128 stands for zero in the data rows.
Here are some numbered points:
[172 175 155 122  37 101 176 165 102  83 120 167] 0
[225 146 153 151  81  97 151 231 134  27 118  88] 1
[170 169 155 102  38 120 169 151 117  66 121 165] 2
[209 165 152 142  32 122 144 202 109  52 119 116] 3
[141 152 137  76  44 126 146 187 111 128 118 117] 4
[ 67  96 178 176 198  59 128 185 128 113 110 102] 5
[ 72 131 138 157 255  77  95 144 131  91 123 132] 6
[ 43 114 180 127 116 140 113  41 149 158 146 146] 7
[125 121 167 156 121 117 123 142 167  62  76 209] 8
[180 136 153 127 136  74 145 111 142  99 141 181] 9
[ 94 108 147 139 143 119 141 118 132 158 137  86] 10
[124 123 194 161 136 105 123 143 176  68  78 195] 11
[133 155 128 118  83 135 150 113 123 166 112 133] 12
[ 42  85 141 110 167 129 168  79 104 171  85  97] 13
[100  54 199 147 143 135  99  88  95 161 183 101] 14
[131 142 151 126 151  98 128 116 161  63 101 179] 15
[ 61  69 177 145 109 127 135 156 152 182  99 172] 16
[ 82 170  75  86 155 154 169  92 143 109  99 187] 17
[173  88  65 136 182 125 127 179  83 208 170  55] 18
[ 87  48 111 123 161 176 105 117  94 189 161 127] 19
[109 157 140 120  87 141 164  95  93 140 121 120] 20
[ 88  85 136 168 163  75 120  51 148 180 122 193] 21
[136  82 168 157 157  93 122 153 108 113 145  16] 22
[ 78  86 120 201 164  96 117 164 170 194  69  52] 23
[157 110 109 154 210 168  80  96 165 182 205 159] 24
[ 98  96  94 156 121 194  56 125 155 185 223 113] 25
[ 71 186  76  88 146 190 162  97 141  99 111 161] 26
[191 231  48  89 116 154 168 148  72  90  96 122] 27
[232 214 104 162 147 107 122 226 160   5  61 141] 28
[155 177 175 166 162  86 169 108 133 122 120  83] 29
[168  84 182 168 102 111 116 156 154  98 114 168] 30
[147 165 169 151  67  83 171  85 111 143 115 113] 31
[ 95  93 127 167 135 142 135 124 115 158 116 187] 32
[142 100 134 115 114 141  89 130 103  69 156 168] 33
[169  87 135 123 124 142 117 162 146 106 142 193] 34
[170  93 144 105 102 154 148 146 165  99 132 185] 35
Which three points above are nearest to each new point? Their numbers follow each, nearest first.
[101 113 107  66 235 103 122 147 102 131 111 102] 6 10 13
[177 208  68  96 127 155 155 133  69 110 110 126] 27 12 20
[224 122 210 157 116  24 148 131 127 129 124 151] 9 30 31
[144 141 140  90  50 124 143 180 105 135 110 119] 4 12 0
[140 126 156 124 167 122 126 135 107 114 157   0] 22 10 29
[ 79  86  93 117 134 190  87  57 116 195 170 176] 19 25 7
[201 111 228 246  59 140  72 135 255 170 157 199] 30 11 34
[208 192  90 103 111 102 125 127  89  70 114  29] 27 29 3
[102  97 119 154 132 192  45 120 151 177 241  93] 25 24 19
[179 118 194 215  67 145  84 144 243 148 169 176] 30 34 35
[ 84  32 220 146 136 114 118  70  95 178 147 114] 14 7 10
[103 140 143 110 154  96 121 129 157  86 101 178] 15 8 11
[116 116 123 130 155 116 116 154  80 137 127   0] 22 10 18
[ 59 121 125 172 159 107  95 108 211 166 148  91] 10 23 7
[205 130  56 180 181 143 115 204 182 157 125 154] 34 24 18
[166 177 177 155 168  84 173 112 150 134 117  92] 29 31 9
[150 145 149  96  43 128 153 183 118 109 108 118] 4 2 0
[119  99 102 128 178 110 140 165 113 125 107   8] 22 10 18
[148 133 146 123 148  80 145 148 166  84  89 181] 15 9 8
[176 121 131 136 159 133 107 163 158 138 159 169] 34 35 9
[109  61 119 127 173 170 107 106  85 189 149 119] 19 14 10
[111 116 143 193 138 133  97 132 147 161 156  93] 10 14 32
[151 219  63 100 120 152 153 130  59 101 120 105] 27 20 12
[ 70 117 112 142 161 137 127 142 190 171 157  98] 10 23 25
[146 194  62  88 134 156 147 123  74 112  93 126] 27 26 17
[167  92 146 124 131 126 121 134 137 136 143 190] 34 35 9
[ 76 185  72  94 136 194 161 122 129  93 106 159] 26 17 20
[161 178 169 177 161  92 166  97 152 127  98 124] 29 9 31
[106 115  83 162 132 175  48 122 128 163 217 110] 25 24 19
[191 161 130 111 109 178 114 123 133 169 170 156] 12 34 35
[157 150 142 135 152  96 133 127 143  54 115 168] 15 9 8
[134 147 146 103  39 116 130 177 121 153 120 120] 4 12 0
[183 194 108 119 132 136 112 104 119 146 168 103] 12 20 29
[166 175 156 168 176  85 164 120 172 116 105  89] 29 9 15
[ 87 132 112 101  91 130 166  95  80 146 110  86] 20 12 10
